In the data rows, 50 means zero.
Here are some points:
ndarray[41 48 38 47 45 55 70 57 35 47 52 40]
ndarray[44 55 39 44 57 51 50 54 43 44 61 55]
ndarray[36 01 58 73 30 50 75 14 61 49 38 36]
ndarray[59 72 44 53 52 35 59 59 46 30 47 54]
ndarray[67 11 64 54 44 08 79 23 57 54 40 12]
ndarray[47 00 78 37 11 27 60 15 21 63 38 46]
ndarray[57 27 51 61 58 44 66 30 73 40 43 40]
ndarray[47 34 53 47 44 54 66 21 44 36 43 47]
ndarray[49 69 36 51 54 57 38 62 51 36 57 48]
ndarray[79 66 76 68 64 51 61 56 78 84 49 56]
ndarray[54 52 35 51 59 79 43 45 61 50 51 55]
ndarray[71 44 79 68 46 36 55 23 49 73 44 72]
ndarray[35 63 12 43 86 69 32 57 54 39 70 72]
ndarray[63 38 55 39 58 66 38 37 68 32 41 50]
ndarray[70 37 75 65 52 48 51 17 44 82 36 76]
ndarray[28 76 35 53 16 20 59 54 42 06 55 58]
ndarray[44 51 38 58 68 48 28 50 38 49 55 53]
ndarray[64 53 80 65 54 65 61 40 79 70 42 68]
ndarray[59 24 65 63 52 31 59 35 50 51 49 43]
ndarray[70 61 67 54 38 33 39 50 35 34 38 56]
ndarray[74 54 85 77 42 45 51 36 68 50 34 67]
ndarray[45 55 29 51 44 48 46 71 38 38 62 63]
ndarray[51 29 57 37 58 61 44 33 51 50 39 52]
ndarray[40 44 32 53 76 66 39 50 46 40 57 46]
ndarray[52 60 58 42 46 30 48 62 33 44 46 39]
ndarray[64 61 57 41 54 68 40 48 54 65 59 65]
ndarray[58 53 59 62 28 33 67 52 45 52 46 49]
ndarray[39 52 39 40 39 54 59 57 38 50 59 35]
16 more points follow, each with its number after it:
ndarray[50 38 59 46 38 41 58 44 40 54 51 42] 0
ndarray[65 40 71 66 45 40 47 33 46 71 48 74] 1
ndarray[42 55 47 45 36 20 49 52 51 45 50 59] 2
ndarray[81 67 76 55 32 21 35 50 46 33 37 56] 3
ndarray[51 53 66 50 27 54 57 51 60 66 44 47] 4
ndarray[40 58 37 57 49 60 38 56 34 61 53 71] 5
ndarray[32 42 38 48 59 67 42 54 47 65 54 49] 6
ndarray[44 73 40 60 58 59 45 62 73 33 44 54] 7
ndarray[67 57 59 43 48 59 58 60 48 50 50 49] 8
ndarray[47 48 39 30 33 62 47 46 36 63 43 35] 9
ndarray[36 37 41 22 42 42 52 55 33 48 51 37] 10
ndarray[35 62 45 59 59 57 47 56 38 56 64 64] 11
ndarray[54 57 37 54 62 66 49 47 82 51 58 55] 12
ndarray[44 47 40 23 37 47 46 56 30 41 55 36] 13
ndarray[44 54 54 33 45 24 39 49 17 40 52 75] 14
ndarray[41 44 41 52 36 44 81 60 35 39 58 27] 15
Which two of these numbered points are nearest to each point below by angle, seen from the average point of the first points? Their numbers follow each, nearest first.
ndarray[40 40 42 30 39 51 55 43 33 55 55 31] > 10 13
ndarray[44 49 29 41 85 75 38 50 45 79 52 45] > 6 11
ndarray[37 46 59 41 31 52 57 49 42 53 41 48] > 9 0
ndarray[48 83 46 63 52 45 35 71 51 23 38 65] > 7 3
ndarray[41 72 55 79 92 94 37 57 86 70 69 60] > 12 7
ndarray[33 67 31 43 66 52 48 58 38 52 55 51] > 11 5
ndarray[31 67 42 48 53 57 36 69 60 33 56 49] > 7 11
ndarray[48 43 35 50 54 46 62 46 45 50 50 24] > 15 10
ndarray[49 67 28 63 68 49 42 65 55 40 62 47] > 7 11
ndarray[75 62 59 50 51 51 52 74 60 49 53 48] > 8 7
ndarray[52 60 28 46 67 53 34 50 42 53 55 66] > 5 11
ndarray[37 62 55 46 41 32 41 56 36 36 48 62] > 14 2
ndarray[48 09 68 57 40 46 70 30 52 56 42 36] > 0 15
ndarray[54 42 62 55 42 39 56 40 52 33 52 50] > 3 2
ndarray[55 60 47 47 47 54 41 66 28 55 68 64] > 5 11
ndarray[23 46 31 25 42 41 46 56 44 30 53 35] > 10 13
ndarray[22 66 14 23 62 55 22 71 23 30 61 62] > 5 13
ndarray[42 46 56 50 51 61 48 56 46 70 48 65] > 5 6
ndarray[60 58 51 60 45 57 43 51 54 46 43 60] > 7 5
ndarray[46 78 32 37 67 60 39 60 45 51 63 54] > 11 5
ndarray[42 56 35 49 42 53 34 67 39 30 56 45] > 13 5
